0: [200 166 117 144 149 176 127 165 143 122 144 115]
1: [196 158 129 115 109 161  99 149 146 126 150 119]
2: [241 194  78 171 170 140 105 174 174 121 136 133]
3: [109 167 161 129 155 131 148 139 101 135 113 117]
4: [ 92  95  85 148  91  76 155  95 126  80  93 112]
5: [186 204 109 182 196 152 159 150 133 135 167  93]
6: [185 156 151 139 138 163 133 148 133 135 146 139]
7: [108  98 171  99  77 152 122 144 106 148 108 145]
8: [146 111 159 121  88  84 104 140 135 120 106 166]
9: [  0  73 108 105 105 113 151  71  88 144 126 124]
10: [197 111 110 127  88 150  85 115 143 123  88 148]
11: [182 122 138 108 123 168 175 156 117 120 122 101]
12: [157 102 139 126  90 153 112 127 130 131  97 139]
13: [197 155 109 138 144 112 104 160 161 132 133 152]
14: [151 137 175 144 104  92 176 141 146  95 138 151]
15: [ 42 105 157 112  83 152 103  90 132  95 136 130]
16: [ 47 130 146 118 106 119  94  78 114 109 128 149]
17: [243 195 101 147 133 155  92 159 136 114 145 107]
18: [137 118 136 103 130 110  95 141 145 137 113 130]
19: [183 144 104  87 144 206 141 152 123 255 166 115]
20: [109 173 132  76 150 151 134 167 150 126 189 107]
21: [179 198 140 155 185 169 154 162 109 139 149 113]
22: [155 135 182 114 120 152 124 179 122 169 131 151]
23: [187 146 104 130 141 109  68 136 162 120 112 140]
24: [164  57 113 148  65 114  78  67 159  99  70 146]
25: [128 134 154 105 141 165 162 183 105 137 145 131]
26: [142 108 116 185 153 122 167  91 109 115 106 128]
27: [ 45 110 154  96 122 156 180 145 104 119 130 108]
28: [ 46 115 121  71 133 168 171 133 100 151 148 114]
29: [181 181  83 151 189 135 113 126 150 143 126 104]
30: [131 153 149 146 183 167 165 131 122 162 146 119]
31: [ 73 121  98 119 151 161 126 117 119 123 131 105]
32: [ 82 104  96 105 130  76 106 107 164 124 135 131]
33: [ 64 123  59  55 105 140 150 138  91 115 149  85]
34: [168 156 120 152 142 108 117 162 143 134 124 150]
35: [135 122 196 100 104 120 114 170 126 161 130 157]
36: [181 147 128 156 149 133 140 125 127 118 139 130]
37: [117 135 151  95 143 124 149 158 128 147 135 127]
38: [176 145 150 152 133 128 136 142 151 108 144 134]
39: [228 184  77 187 179 109  95 132 176 112 137 127]
40: [ 12  76 158  98 102 141 156 126  78 136 120 117]
41: [249 195  70 162 197 144 116 147 165 183 160 132]
42: [  0  89 175  61  95 110 132 148 121  94 123 127]
43: [ 49 126 167  63 116 140 142 154 141 131 169 107]
44: [ 84  98 176 115 124 132 176 133 100 148 118 128]
45: [ 69  71 168 128 112 139 180 111  99 154  92 133]
46: [176 105 147 114 102 176 144 140 116 127 117 118]
47: [ 65 105  75  80 110 166 123 141 136 111 137 111]
48: [203 145  85 161 133 112  92 136 173 121 135 156]
49: [110 151 101 129 126 131  87 117 148  97 145 146]

[112 143  75 121 183 163 113 119 149 135 162 100] 31 29
[109 177  91 148 119 101  53  75 123 101 135 169] 49 16
[ 93 109  93 144 143  62 114  83 164 108 141 123] 32 4
[ 95 126  69  96 172 157 146 121 113 119 165 117] 31 47
[112 122 105 153 122  83 165  96 109  56 121 100] 4 26
[ 72 107 102 126 119  76 128  93 168 109 126 128] 32 4
[155 153 141 156 136 111 119 160 136 129 131 139] 34 38
[211 185 140 136 150 156 132 179 157 121 155 122] 0 6
[ 89 141  93 143 150 152 132 126 120 126 155  90] 31 49
[195 165 106 182 140 134 121 136 134 125 117 115] 36 34
[ 63  94 170 102 108 207 131 108 119  96 145 149] 15 27
[ 78 130 117 145 103  86  86  51 127 107 117 157] 16 32
[128 126 123 107 126 113 126 145 140 137 114 135] 18 37
[126 119  53 154 111  53 120  85 142  57 102 115] 4 32
[158 126 138 169 115  74 107 111 156 112 107 168] 8 34
[110 152  37 123 173 171  99 114 128 146 148 103] 31 29
[ 71  97 135 170 151 128 171  58 117  84 130 127] 26 4
[ 70 164 124 159 138 113  96  72  98 102 143 140] 16 49
[ 92 100  84 151  93  67 140  74 127  63 105 115] 4 32
[148 123 101 194 143 117 117  75 134 117  95 126] 26 36
[104  94 218  49  69 201 155 176  79 155 120 134] 7 44
[ 62 141 179  99 115 203 159 162  84  91 153 104] 27 25
[ 73  92 100 175 122  77  92  51 138  90  85 142] 4 32
[103 127 109 129 100 107 136 115 147  75 121  99] 4 49
[115 162 119  96 153 157 148 166 134 123 197 103] 20 25
[ 78 105  96 192 171 114 171  39 131  88 133 121] 26 4
[ 77 119 125  91  86 121 172 145 103  93 143 104] 27 33
[179 210 153 156 184 202 192 175  97 144 181  89] 21 5
[191 135 129 131 111 146  92 145 139 123 137 147] 1 6
[249 185  68 164 187 158 123 139 170 165 160 127] 41 2
[148 117 157 141  92 144 108 129 135 123 111 161] 12 8
[153 141 110 151 161 123 142 119 141 135 111 101] 36 29
[ 60  89  61 104  97  59 124  68 112  86 111 109] 4 32
[132 105 104 158 121  85  78  56 160 113  59 138] 24 4
[ 79  73 139 152  91  64 142  83  75 170  67 128] 45 4
[116  83 129 199 123  79 120  58 131 128  85 143] 26 4
[ 33  71  71 151 120  55 124  62 126 104  79 132] 4 32
[143 121 111 112 136 111 104 122 149 139 102 123] 18 23
[ 57 101  88  66  74  67 233 148  60  77 155  83] 33 27
[132 159 165 125 143 181 168 162  90 138 148 119] 25 30
[ 74 152 124  79 195 120 168 138 137 143 192 105] 20 37
[134 133 146 123 126 180 173 159  90 138 128 120] 25 11
[142 136  87 190 132  84 108  81 118 138 100 116] 26 36
[127 107 126 179 142  94 147  97 106 126 110 129] 26 36
[156 120 137 202 117 116 113  73 141 118 104 150] 26 36
[ 96 154 119  84 159 124 162 132 143 119 189  98] 20 37
[173 155 176 112 121 139 122 184 126 167 169 149] 22 6
[105 139  87 138 166 151 142 114 119 113 146 105] 31 49
[ 36  64 110 140 117  82 155  71 123  80  83 132] 4 9
[  0  73  84  76 130 141 120  96  77 186 126 112] 9 40
[ 63 122 109 160 104 116  85  52 125 102 105 143] 16 15
[131 134  90 171 180  91 130  96 145 112 101 104] 26 29
[178  57 112 133  74 107 110  78 160 101  89 144] 24 10
[128 148 165 101 137 180 135 168 102 149 141 108] 25 37
[167 174 120  73 138 193 149 164 124 255 178 134] 19 22
[119 110  90 128 104  95 123 110 135  68 115 113] 4 32
[169 128 125 146 133 103 122 140 152 141 128 151] 34 13
[ 89 124 107 113 139 133 124  98 129 110 139 119] 31 49
[186 173 112 177 180 119 148 115 123 110 152 135] 36 5
[165 144  63 200 177 106 124  93 151 134 101  94] 29 26
[156 143  57 168 190 111 125 107 138 136 120 112] 29 36
[ 71 121  95  55 144 182 169 140 105 139 177 106] 28 33
[133 127 147 100 140 116 135 170 140 142 113 134] 37 18
[108 140 127  89 117 117 110 122 161 105 164 124] 49 18
[112 127 142 105 139 121 155 148 107 138 123  97] 37 3
[130 142  94 129 127 139  89 116 146 101 131 122] 49 18
[ 76  72 128   0  81 106 110 131 158 136 192 169] 43 32
[ 66 138  59  62 107 147 153 121  84  94 150  89] 33 47
[202 157 121 170 146 148 110 119 141 126 131 136] 36 6
[146 102 106 118 134 109 136 141 126 159 118 135] 18 37
[180 144 184 169 117 104 174 139 148  80 141 141] 14 38
[ 76  94 176 117 127 128 168 125  98 149 122 124] 44 45
[136 130 107 152 129  99 135 108 106 150  92 111] 26 36
[ 17  75   0 130 187  94 107  27 102 196 101 123] 9 32
[177 145 192 136  55  59  91 137 164 107  94 178] 8 14
[120 108 119 154 138 120 129  82 132 122  94 129] 26 12
[ 99  82 121   5  92 111 117 136 167 124 205 160] 43 32
[133 122 171 105 111 122 112 153 139 165 146 140] 35 22
[165 134 104 205 147 106 108  73 132 118 111 128] 26 36
[ 37 107 120 183 117 102  74  29 127  99  96 153] 16 15
[207 130 135 139 132 119 100 158 165 134 138 154] 13 34
[ 60 115 117 181 110  85  94  31 124 105 101 138] 16 4
[136 109 115 159 153 133 161 113 112 201 143 121] 30 26
[178 187  42 245 167 101  69  39 166  55 117 113] 39 48
[142 121 128 104 127 125 105 144 154 141 114 141] 18 12
[151  98 144 131 103 152 118 117 122 120 109 128] 12 46
[121 130 123 149 139 119 101  98 116 139 100 135] 18 49
[ 91 127 114 111 125 148 114 132 126 123 134 105] 31 47
[146 138  75 143 105  54 119  79 151  40 106 116] 4 49
[ 85 116 132 119  80 117  63  67 118 104 120 151] 16 15
[ 94 128  96 138 168 143 143 118 115 126 139 108] 31 30
[110 161 140 132 161 131 145 131 111 138 142 124] 3 30
[197 148 138 147 146 164 110 155 137 161 136 147] 6 0
[ 13  62 116  94 101 115 121  91 106 146 100 136] 9 40
[167 165 110 175 158 125 133 115 141 129 118 135] 36 34
[ 82  77 170 124 119  60 104  93 157 147 120 143] 32 8
[ 58  76 101  71 100 147  99 116 133 125 127 136] 47 15
[124 156 131 142 153 146 124 119 121 137 102 112] 3 36
[126 133 163 161 113 101 153 138 123 122 126 159] 14 38
[183 162  81 156 191  98 121 123 155 119 124 120] 29 39
[ 75 113 158  81  81  93 123 157 135  37 133 154] 42 15
[112 122  96 139 102  54 144  91 142  57 133 128] 4 32
[ 52 126 153 113 102 137  89  87 104 127 115 157] 16 15
[131 155 168 142 161 131 167 157 117 167 165 113] 30 37
